runs of hidden systems
(in the rows, 128 means zero)
j_820, seq 1 (7 x 48)
[[ 74 111 156 152 109 151 169 157 100 143  82 156 113 122 109 154 119 146
  111 101 120 168 129 162 123 130 133 197 103 156  99 158 164 140 146 141
  113 111  98  90 121 109 175 151 149 140 132 109]
 [ 90 116 145 146 126 148 179 155 107 144  91 158 112 121 112 139 128 151
   96  92 123 194 129 176 130 137 132 195 116 174  98 157 165 140 149 143
  126 111 102  89 112 108 178 145 154 128 139  90]
 [100 119 136 142 140 151 186 159 118 148 105 160 111 122 113 115 141 149
   86  94 123 207 133 180 139 151 121 178 126 177  94 155 163 130 136 149
  146 112 111  98  98 105 174 130 162 127 141  75]
 [120 125 125 125 154 157 194 155 128 150 124 157 104 113 116  89 149 151
   83  95 129 213 134 180 156 156 115 158 143 178  95 163 164 126 127 153
  162 121 121 104  93 106 172 126 173 124 140  61]
 [139 127 128 112 161 154 183 143 135 149 136 156 106 110 119  69 161 143
   84 100 126 211 130 175 171 157 113 138 159 173 101 164 159 118 125 137
  170 130 141 119  82 107 162 121 178 122 142  58]
 [149 125 123 106 159 158 171 137 143 144 148 158 101 103 128  59 175 129
   97  93 122 200 126 174 176 146 116 113 176 160 117 153 154 114 123 132
  175 132 150 136  77 109 152 120 171 130 141  56]
 [169 115 127  98 153 149 156 125 138 135 154 158 101 102 142  57 178 120
  119  98 133 179 124 152 183 135 129 104 182 141 119 149 158 108 121 122
  159 143 154 146  69 110 137 110 167 135 134  58]]
j_901, seq 2 (7 x 48)
[[108 166 122 146 147 146 176 150 172 137 152 128 133 133  95 111 106 179
   73 158 103 205 148 168 128 119  87 139 142 177 120 157 187 120 128 177
  179 149 137 114 119 130 139 105 188 108 144  73]
 [ 99 147 142 144 129 152 179 151 142 136 135 143 119 117  92 123 124 168
   91 126 102 213 140 177 144 113  97 154 145 179 110 169 199 123 134 164
  162 139 137 105 103 116 161 129 184 126 140  71]
 [ 99 124 154 139 114 154 182 152 118 139 117 163 106 109 102 120 148 159
  111  98 101 211 143 176 160 110 125 160 136 174 109 168 194 126 140 141
  144 134 129 101  94 105 183 140 176 146 139  79]
 [108  97 161 129 108 152 171 147  94 144 102 174  90  95 117 114 163 135
  125  72 114 189 130 171 162 124 148 174 144 158 104 166 172 124 148 123
  123 120 124 103  86 101 192 152 161 153 145  76]
 [124  97 160 109 110 150 145 130  66 152  87 180  96  99 122 113 177 112
  154  61 118 155 112 156 169 142 152 149 135 126 108 141 140 131 129 104
  108 114 108 111  90  95 168 178 127 162 135 111]
 [142  88 153 102 119 140 119 111  49 145  83 169  95 110 146 112 190  97
  160  59 124 122 104 143 162 156 168 130 134 108 109 130 109 126 112  85
   97 103 105 130 105  99 142 179 112 145 133 127]
 [158  86 130 106 133 128 108 105  60 138  77 159 109 122 173 106 179  85
  161  74 143  87  93 123 154 170 170 118 130  84 110 121  81 129  99  78
   93 100  96 141 116 107 118 164  95 142 129 134]]
j_254, seq 3 (7 x 48)
[[155 145 109 131 129 102  78 100 164 102 158  89 153 151 148 146  96 118
  153 185 132  57 131  82 107  90 126  66 139  79 163 107 111 120 112 120
  120 155 149 172 163 162  60 100 113 111 115 158]
 [138 155 110 140 142 106  88 104 159 113 144  79 166 167 143 156  73 122
  128 195 143  60 125  93  80 120 109  94 106  86 155 104  91 138 111 140
  124 131 126 151 175 164  62 106  98  94 112 174]
 [118 148  99 142 145 115 101 122 154 128 121  81 167 174 135 165  62 131
  104 181 142  74 130 110  67 151 106 126  86 105 135 105  77 143 110 141
  122 105 100 134 190 155  77 106  87  84 112 178]
 [ 98 145 107 142 153 116 131 139 133 143  96  97 169 160 131 163  71 131
   90 153 146  95 122 126  64 181 105 157  73 126 114 113  71 156 112 147
  120  84  87 115 177 140 109 121  81  85 112 172]
 [ 90 127 119 130 148 134 145 147 114 157  80 116 151 150 119 155  85 129
   87 116 147 127 118 147  80 196 112 176  71 141 101 126  75 152 122 148
  121  71  77 104 159 126 141 142  84  89 119 159]
 [ 98 116 128 122 152 146 162 147  89 169  68 143 131 138 119 132 126 122
   95  89 138 150 115 169 109 202 115 187  83 160  88 132  94 150 114 133
  123  74  71  90 142 105 154 158 100 108 133 130]
 [105 107 141 112 137 148 165 143  71 167  63 160 116 116 114 115 158 128
  113  60 127 172 111 176 142 191 136 173 110 153  90 145 117 140 117 121
  127  83  86  99 123  86 167 176 115 123 140 115]]
j_988, seq 4 (7 x 48)
[[ 67 144 130 157 123 126 150 147 130 139  98 106 157 154 103 195  59 157
   89 152 131 131 142 136  63 142 103 188  69 147 118 133 115 153 136 165
  126  91  95  98 176 137 135 133 103 100 115 163]
 [ 75 158 123 165 135 134 172 163 177 138 133 103 152 150 104 171  55 169
   68 172 133 168 156 150  76 127  92 178  92 175 122 144 150 149 149 178
  154 118 118 102 150 144 147 103 141  97 121 121]
 [106 171 111 152 145 135 168 146 191 127 158 100 154 146  96 128  72 175
   66 179 118 184 154 152 103 112  76 143 123 175 123 146 176 132 135 182
  174 140 136 112 134 145 128  92 169  99 127  92]
 [141 175 111 137 157 138 155 132 192 119 177 114 143 135 105  97 107 164
   82 177 113 181 145 149 137 106  75 104 161 156 132 152 182 115 114 167
  182 161 164 137 125 140 109  93 188 108 139  76]
 [163 165 110 122 156 133 135 110 185 105 187 114 126 128 135  75 143 144
  102 166 111 160 137 133 157 104 103  71 186 136 138 147 173  99 109 144
  174 175 172 157 103 140  96  83 189 118 138  71]
 [188 134 115 112 150 128 115 101 161 104 176 132 115 114 166  70 167 120
  133 148 128 135 125 118 174 101 132  57 193 105 143 135 158  99 110 112
  155 172 166 171  93 135  91  94 170 136 139  73]
 [198 121 119  99 140 121  91  86 111 113 151 143 119 120 164  75 184  91
  168 124 131  92 109 108 171 123 149  49 181  77 144 119 119 101  91  86
  123 152 148 175 104 123  82 128 137 135 133 107]]
j_690, seq 5 (7 x 48)
[[115 144 143 162  84 118 102 122 173  94 167 104 144 134 121 175  84 147
  154 189 110  98 147  96 113  38 126 117 138 107 165 131 171 128 152 140
  109 175 159 136 148 164 105 115 152 147 117 138]
 [124 154 130 162 104 113 107 120 177  89 175 101 146 137 127 168  83 148
  141 194 114 107 149  95 111  53 115 100 144 108 163 133 166 123 140 149
  132 165 165 151 142 158  93 100 151 128 121 130]
 [141 157 118 144 131 117 114 115 188 105 181  93 148 143 133 137  94 141
  119 195 126 118 149 107 115  78 110  91 154 114 160 131 160 118 126 146
  146 165 168 158 136 158  86  82 158 117 125 114]
 [166 158 104 133 159 122 119 115 186 102 176 100 141 140 152 106 111 139
  101 185 133 131 134 117 120 112 110  82 156 124 148 130 145 111 117 143
  164 162 158 158 121 152  76  76 157 107 126  92]
 [182 153  98 125 170 126 120 110 170 102 174 116 140 134 158  75 139 132
   96 159 139 142 124 127 144 133 122  71 176 121 140 131 140 102 107 139
  167 150 159 160 101 143  79  76 158  99 135  79]
 [189 137  99 117 175 133 127 108 151 118 162 130 127 121 168  60 166 116
  101 127 143 155 116 140 162 147 130  76 178 132 132 135 131 102  95 129
  172 141 159 162  92 133  92  91 165 108 131  67]
 [182 121 104 101 174 141 139 115 131 132 146 146 117 109 163  50 190 111
  106  97 140 165 114 149 182 163 139  80 182 130 123 137 131 105 101 113
  171 135 147 159  80 117 115 107 156 111 132  64]]

runs to name
seq 6 (3 x 48)
[[124 154  98 138 155 111 100 118 165 117 137  74 178 166 139 152  70 132
   99 184 143  80 131 112  73 145 102 110  98 108 139 111  81 137 107 151
  142 115 117 146 177 156  67 100 101  78 116 168]
 [108 149  98 141 161 115 124 131 139 142 109  88 173 164 128 153  69 133
   82 170 151 109 127 123  70 182 101 139  83 128 124 114  73 144 109 152
  133  84  99 122 174 144  94 112  89  73 113 164]
 [101 134 110 133 164 130 143 143 122 153  92 105 162 154 129 148  84 135
   81 127 147 129 122 142  83 200 108 162  75 144 105 117  71 153 112 150
  135  71  85 110 165 128 124 126  86  79 117 159]]
 -> j_254
seq 7 (3 x 48)
[[122 167 133 142 130 145 154 136 168 121 168 126 137 129  96 115 114 171
   98 164  98 192 145 160 140  89  89 120 155 164 127 158 202 116 125 168
  173 167 154 125 115 136 135 107 198 123 140  77]
 [115 154 139 137 123 148 170 144 145 128 152 141 120 110  91 112 136 166
  108 134  92 208 143 167 161  93 100 132 162 169 120 163 200 116 135 155
  164 156 154 121 101 115 157 128 194 134 140  75]
 [119 127 157 131 117 153 174 147 123 140 131 166 103 100 103 106 160 144
  120 100  98 208 141 170 172 105 117 146 156 165 119 162 196 122 141 138
  149 146 147 114  86 109 176 143 187 151 139  77]]
 -> j_901
seq 8 (3 x 48)
[[141 150 123 161 114 109  90 108 175  86 171  90 153 150 145 163  83 135
  136 200 133  76 144  86  99  71 131  93 136  95 170 120 143 122 136 134
  128 162 158 160 147 168  77  91 133 117 113 141]
 [124 160 104 148 133 111 108 119 182 106 151  80 165 167 139 162  59 145
  111 203 137  79 136  93  82 109 110 109 107 103 155 118 114 134 126 148
  128 140 132 144 170 166  75  85 113  96 110 153]
 [107 155 105 146 147 112 113 130 160 126 129  76 178 172 126 162  55 139
   93 187 143  96 131 112  67 148  93 136  86 121 135 109  91 141 113 161
  132 110 108 129 187 150  81 105 101  79 107 166]]
 -> j_254
seq 9 (3 x 48)
[[103 151 115 144 158 135 176 152 160 143 124 112 142 142 112 124  88 162
   58 148 141 180 138 164 101 157 100 171 111 177 112 147 143 137 134 169
  161 109 120 106 134 138 143 100 145  94 130  98]
 [117 143 106 144 169 137 165 140 157 138 121 117 144 146 123 115  97 152
   50 141 147 179 134 162  98 175 102 158 115 169 108 138 125 135 124 168
  164 101 113 111 124 132 130 101 140  84 128  90]
 [128 150 102 136 179 137 164 142 135 146 115 122 151 140 130 110 115 145
   55 119 148 175 124 168 105 193 107 145 116 168 106 139 115 129 112 165
  172  93 110 121 127 126 128 111 137  80 130  96]]
 -> j_690
